In the rows, 128 means zero.
Each path is a new rotation, seen through one point. The rows after it are directions, each followed by how far the rotation turns it, in degrees each step (0 if it stays put).
Each turn is a multiple of 5 degrees from 10 to 175, or 0.
Each row of a path follows its step; steps can be skipped.
path 1
step 0: [111 123 125 132 129 117 140 130 140 119 134 125 141 136 136 139 129 134
 125 126 128 114 128 134 131 125 116 127 136 141 125 122 142 112 122 114
 143 123 113 134 122 122 124 125 129 138 119 122 135 129 122 136 131 128]
step 2: [123 121 136 132 130 126 137 137 129 131 114 123 117 120 137 120 128 128
 111 119 125 109 137 118 133 138 139 121 135 123 129 141 124 118 123 135
 118 120 111 129 134 120 132 134 130 124 132 120 132 135 112 129 117 131]
step 5: [112 121 123 124 133 128 141 134 135 123 110 112 126 132 124 139 121 135
 117 122 130 125 121 135 141 136 131 128 133 138 120 134 123 111 116 117
 148 119 126 123 133 133 124 126 120 136 124 124 121 129 123 127 122 133]
step 6: [127 123 126 122 131 133 145 136 123 122 119 128 142 136 126 122 141 124
 104 117 122 119 136 124 142 135 131 140 134 115 132 141 127 121 116 131
 135 120 125 126 126 120 135 122 135 127 127 119 138 129 120 121 130 133]
step 8: [112 114 134 142 124 123 136 117 138 128 131 112 131 134 130 145 129 130
 125 118 133 122 135 130 122 132 131 124 123 133 123 132 149 120 119 141
 119 126 127 126 130 127 130 108 118 123 133 120 116 135 125 128 122 128]
step 10: [118 120 121 116 141 126 134 134 127 130 118 117 139 131 128 133 123 116
 116 131 129 114 133 121 143 135 135 129 128 113 119 140 130 110 121 128
 139 119 121 128 116 140 125 136 122 126 133 128 132 122 135 116 129 125]
step 12: [105 124 130 137 122 129 126 125 141 130 118 117 129 148 137 136 130 143
 131 108 127 113 134 141 130 127 120 129 139 129 129 130 133 116 118 130
 136 128 133 118 125 123 127 127 126 125 126 121 129 133 122 141 129 135]
step 18: [118 112 136 133 142 142 141 129 125 124 121 129 127 142 131 132 125 129
 112 121 120 116 134 114 140 141 126 126 130 125 129 126 120 122 130 142
 124 112 126 133 142 133 126 125 130 129 122 123 139 127 119 128 124 136]
step 19: [118 128 143 123 129 128 126 128 127 124 120 118 135 135 139 118 120 121
 129 122 123  94 138 131 136 128 124 128 130 125 118 140 125 121 121 143
 130 125 126 123 124 121 123 137 118 120 136 126 123 131 122 127 124 140]
Directions:
[124 129 125 125 128 127 124 129 134 126 126 131 127 126 131 128 125 131
 129 127 129 126 130 130 126 128 127 128 127 130 129 128 127 124 128 129
 132 128 128 131 129 128 128 133 126 131 131 131 126 129 129 125 129 131] : 155
[127 132 123 127 127 127 133 126 128 126 131 125 127 126 128 128 132 127
 127 126 122 129 127 125 126 128 129 132 128 130 129 128 128 128 127 129
 128 130 127 128 127 124 126 123 128 132 128 130 124 127 129 126 130 131] : 45
[127 129 128 129 128 128 125 124 129 125 127 130 129 131 128 125 128 133
 126 125 129 127 127 125 129 128 128 127 128 127 129 121 125 128 122 130
 125 128 128 130 127 125 130 129 132 127 125 125 128 126 124 127 130 127] : 65
[124 129 127 131 132 131 127 131 130 128 128 126 127 129 129 127 127 130
 131 125 128 127 131 129 132 126 132 129 125 124 127 129 130 130 131 132
 130 125 133 125 127 130 127 126 131 128 127 131 126 125 129 127 129 127] : 10
[127 129 127 128 125 131 124 126 130 127 123 127 132 129 124 129 128 126
 127 131 129 127 126 126 126 127 127 131 129 125 127 130 130 128 124 131
 129 128 130 126 130 129 128 126 126 126 128 126 125 129 134 126 131 124] : 155
path 2
step 0: [130 133 122 140 131 139 136 147 139 124 134 120 121 128 124 117 133 134
 134 134 123 113 115 129 139 130 123 126 114 128 140 123 129 117 134 118
 123 133 121 127 122 134 130 133 123 135 125 116 113 129 129 122 116 143]
step 1: [126 132 127 122 115 121 135 108 128 124 120 127 118 122 134 142 120 136
 137 116 134 114 115 134 122 135 130 122 121 129 120 138 130 110 127 121
 130 126 131 121 117 123 126 123 137 132 126 120 132 129 134 135 145 135]
step 3: [130 133 113 123 126 128 122 130 120 133 112 113 134 117 141 129 137 124
 127 126 125 132 129 124 124 136 129 149 119 144 149 128 120 136 129 130
 110 130 126 133 123 135 129 128 128 124 134 128 132 126 120 141 126 132]
step 6: [126 149 131 127 140 124 126 119 131 123 138 120 125 129 123 115 146 117
 118 108 147 123 128 129 124 119 138 128 122 120 123 136 121 133 127 127
 124 123 125 125 120 127 135 127 141 127 129 129 131 127 122 130 140 123]
step 7: [131 125 119 130 127 134 136 132 129 125 119 131 137 139 124 117 126 115
 137 128 128 129 141 120 129 137 128 104 128 129 122 133 114 128 120 126
 137 126 130 134 140 119 121 141 136 138 111 119 132 121 122 123 116 126]
step 8: [137 126 143 131 134 128 125 141 110 120 133 122 132 134 132 128 127 122
 135 133 122 118 119 124 136 143 121 139 116 121 136 137 126 120 125 132
 110 125 123 123 131 124 115 131 129 144 136 125 132 141 140 126 131 124]
step 10: [138 135 132 132 126 118 123 136 120 123 113 136 130 130 132 124 124 138
 133 131 115 122 128 127 134 130 141 123 125 136 122 119 117 132 141 127
 136 134 132 131 148 134 138 127 121 117 129 134 109 124 133 142 131 118]
step 11: [131 139 118 139 126 113 128 130 128 121 130 119 134 118 134 125 126 123
 127 139 143 133 122 126 125 130 124 139 135 122 125 128 122 130 128 144
 124 124 125 137 119 125 137  99 116 140 129 129 133 119 129 136 128 133]
step 18: [136 136 132 130 122 118 126 127 117 117 114 109 118 136 126 131 132 136
 117 141 140 110 125 135 124 132 142 125 125 128 124 128 125 113 131 123
 141 130 128 125 120 123 129 128 125 118 134 123 113 130 117 120 124 123]
Directions:
[130 129 130 129 131 127 125 128 126 125 130 131 131 131 131 127 129 124
 128 128 127 128 129 132 131 128 128 124 129 130 127 124 129 131 130 127
 128 127 130 130 129 125 128 124 128 135 129 129 128 128 130 130 127 126] : 25
[126 123 127 127 129 129 125 133 125 130 125 128 127 130 126 126 126 126
 128 130 126 124 130 128 123 129 129 128 130 128 127 129 127 124 130 127
 132 127 131 128 127 131 129 128 126 129 128 130 124 126 131 125 126 123] : 135
[133 130 130 125 125 131 129 123 127 126 123 132 129 129 124 126 128 132
 129 131 126 128 129 127 129 127 129 127 132 131 124 128 129 130 125 126
 129 129 127 128 129 126 128 129 126 127 128 128 127 130 128 124 125 126] : 135
[131 128 129 130 130 125 132 130 131 129 128 129 129 127 122 128 128 126
 131 129 131 128 126 128 127 127 127 125 124 129 129 130 131 125 128 125
 126 132 129 124 130 128 126 130 128 131 129 132 130 128 127 131 127 125] : 45
path 3
step 0: [151 135 125 130 134 117 111 129 124 143 122 130 127 116 141 125 125 136
 131 121 130 116 129 137 123 131 118 128 122 130 132 119 130 124 122 131
 125 121 129 139 124 126 123 133 139 112 120 119 114 133 130 131 136 144]
step 2: [140 141 121 143 126 125 130 132 128 133 125 116 125 122 130 125 119 126
 127 120 121 114 117 118 128 138 119 127 135 135 140 132 121 123 132 136
 109 110 141 125 125 131 122 129 116 128 123 121 138 136 122 114 122 130]
step 3: [131 132 121 126 133 128 136 136 117 128 125 131 131 125 134 148 136 130
 126 115 112 139 136 136 123 121 127 122 133 128 137 126 125 132 120 121
 133 131 140 125 114 123 123 139 135 126 149 138 115 141 121 135 126 116]
step 6: [114 135 128 132 120 147 118 113 132 124 138 127 139 128 126 131 136 129
 123 130 124 133 120 125 126 125 112 112 133 129 145 143 123 109 118 123
 131 127 137 130 127 132 133 117 122 131 127 125 129 139 129 116 128 125]
step 8: [125 123 121 108 132 129 107 124 133 131 138 138 127 122 141 129 126 127
 126 127 129 124 121 147 122 132 124 126 129 127 135 133 125 133 104 125
 136 139 130 123 133 124 130 130 128 130 124 116 137 140 138 132 144 134]
step 11: [144 130 132 121 120 119 130 122 135 132 127 130 145 117 131 141 131 124
 136 124 126 133 131 133 131 127 117 131 114 132 129 130 150 137 112 121
 117 123 124 141 126 125 130 116 137 122 144 139 125 135 129 127 120 124]
step 12: [120 133 122 131 136 115 120 124 113 120 123 119 114 119 138 127 121 129
 141 132 133 122 131 142 131 130 125 128 125 133 109 128 129 132 117 121
 131 117 132 124 128 126 106 123 110 137 125 120 131 127 122 136 133 134]
step 16: [139 125 122 127 139 131 111 129 120 123 137 130 123 121 126 137 116 119
 119 143 127 127 126 122 131 133 109 127 129 123 121 126 114 137 108 128
 136 128 129 137 122 124 126 145 127 141 126 125 130 138 131 126 112 122]
step 18: [130 125 111 124 137 122 117 133 127 129 139 130 130 142 126 134 123 126
 121 130 118 129 126 124 123 118 116 121 128 120 135 141 127 124 131 149
 130 124 126 132 115 120 127 128 134 123 148 140 125 140 133 118 130 143]
Directions:
[128 129 134 132 131 129 127 126 126 125 129 128 133 130 128 128 128 131
 127 128 129 130 124 129 132 126 126 128 126 132 125 123 128 129 126 132
 128 129 128 132 129 124 126 127 132 129 126 128 126 128 127 126 128 128] : 65
[125 128 128 130 125 123 130 128 130 123 129 130 131 129 126 128 130 126
 128 126 128 130 128 124 127 129 128 129 128 126 128 128 127 134 126 130
 126 131 127 126 125 127 126 129 127 127 130 130 123 126 130 133 128 126] : 175
[130 131 130 134 125 129 129 126 130 125 131 128 126 128 126 129 128 128
 128 126 126 128 129 126 125 128 125 128 129 123 129 128 130 129 129 128
 130 127 127 124 131 128 126 123 132 128 127 132 132 129 126 124 129 130] : 85
[129 122 127 129 127 132 125 128 125 130 131 126 127 129 125 131 132 130
 123 126 127 133 128 126 127 130 126 127 130 128 127 126 125 127 127 128
 129 129 125 128 129 131 127 128 124 129 128 129 128 126 129 127 129 126] : 35
[127 131 132 126 125 128 130 131 126 123 128 126 126 125 126 126 130 124
 127 129 127 126 125 124 130 132 126 130 125 129 124 128 129 123 126 125
 127 126 127 130 129 130 129 129 126 129 130 128 128 126 127 127 127 130] : 145
[129 129 129 128 131 130 131 123 128 125 126 125 130 128 131 130 129 124
 130 130 126 128 131 130 130 131 124 128 129 128 127 131 126 129 131 129
 127 130 124 130 126 130 128 127 127 127 125 128 131 126 131 127 125 126] : 145
[127 131 126 131 128 127 128 129 125 131 128 128 125 128 127 131 129 127
 126 133 127 131 133 130 127 126 125 131 123 129 126 127 127 128 127 129
 127 130 128 123 128 126 128 133 130 127 128 128 127 125 125 127 124 131] : 160
[127 125 128 129 128 125 131 132 122 130 126 129 131 129 126 129 129 127
 131 128 126 129 126 133 133 128 129 127 128 127 129 130 130 127 126 129
 128 123 128 124 129 128 126 124 126 130 129 131 128 126 128 126 127 126] : 45
path 4
step 2: [135 125 131 129 137 116 132 120 134 131 135 117 137 117 130 132 143 112
 129 131 143 131 139 133 120 135 130 137 134 119 116 133 115 141 129 128
 128 122 121 127 131 137 136 109 130 126 146 122 124 112 136 125 129 131]
step 4: [141 125 117 139 120 119 114 129 115 126 129 128 132 127 119 131 114 128
 123 129 121 121 120 115 132 126 139 119 138 131 145 131 132 124 136 129
 116 120 124 125 126 110 120 138 141 114 115 136 121 128 134 132 124 139]
step 5: [124 127 122 123 117 121 133 137 110 122 117 131 130 125 116 121 124 127
 143 132 108 114 132 137 122 125 120 133 128 121 138 131 132 139 134 133
 116 122 118 129 139 122 133 124 139 143 140 113 135 128 129 138 121 133]
step 6: [123 134 132 122 127 117 138 131 134 114 125 136 117 131 142 127 135 125
 124 137 111 134 146 133 128 128 126 127 119 119 122 122 123 129 120 143
 138 129 117 119 140 134 114 120 124 142 133 134 131 114 129 136 142 136]
step 8: [146 115 128 118 142 139 129 129 119 135 126 120 125 118 122 130 131 132
 131 113 123 133 126 122 131 116 124 132 125 128 136 129 141 124 139 130
 131 138 127 138 122 120 139 142 138 140 115 130 108 137 131 127 134 123]
step 9: [141 126 123 124 119 114 124 136 110 119 124 135 122 128 134 123 126 136
 140 141 127 123 128 123 130 115 116 125 137 133 128 118 128 111 119 118
 142 137 126 130 113 130 125 132 137 127 126 119 120 131 133 146 116 130]
step 11: [130 121 122 127 122 131 132 127 150 136 129 134 139 122 148 134 143 124
 131 119 133 129 135 136 122 140 136 121 120 118 127 121 119 133 130 139
 127 139 131 115 129 118 126 129 132 129 131 138 126 131 122 129 145 107]
step 17: [135 130 139 136 117 125 119 138 126 126 129 130 128 129 109 128 129 133
 134 117 131 145 127 126 135 115 122 138 131 127 132 128 118 135 144 127
 129 112 134 151 111 125 124 133 132 126 128 112 135 124 126 130 138 125]
step 19: [130 124 138 140 126 129 128 114 130 119 127 123 136 132 130 130 113 124
 122 126 128 134 134 139 108 132 127 114 132 124 115 130 136 126 118 134
 138 134 128 130 146 122 118 127 129 123 138 147 130 124 126 123 106 122]
Directions:
[123 128 130 129 130 126 126 127 130 127 129 126 127 124 127 129 128 129
 128 123 131 131 131 126 129 126 129 132 124 126 132 127 122 128 129 127
 132 129 126 130 129 129 128 125 128 128 129 127 127 128 128 125 132 129] : 70
[127 129 128 127 130 128 131 123 130 124 129 129 125 128 127 129 127 127
 125 131 125 129 125 124 129 125 127 131 128 129 129 127 128 126 120 129
 130 130 128 127 127 130 125 130 129 125 132 129 130 128 126 127 125 128] : 115
[132 125 126 128 129 130 131 131 129 127 130 132 127 124 126 129 128 128
 132 126 133 127 125 130 130 130 127 131 127 126 131 127 130 131 125 127
 125 127 129 129 128 126 130 131 130 130 132 131 130 124 130 129 131 129] : 115
[127 124 126 130 129 130 129 126 130 129 132 129 127 131 124 130 125 126
 127 130 131 129 126 132 124 126 129 125 130 128 129 130 125 126 131 130
 127 126 126 125 126 130 126 127 129 127 129 122 129 126 127 125 130 130] : 25
[125 130 128 133 129 130 127 127 128 130 126 128 127 125 131 126 129 123
 129 127 126 130 127 129 126 126 130 131 133 122 127 128 127 129 127 126
 127 126 133 129 127 126 127 130 127 126 128 128 129 128 128 129 128 133] : 25
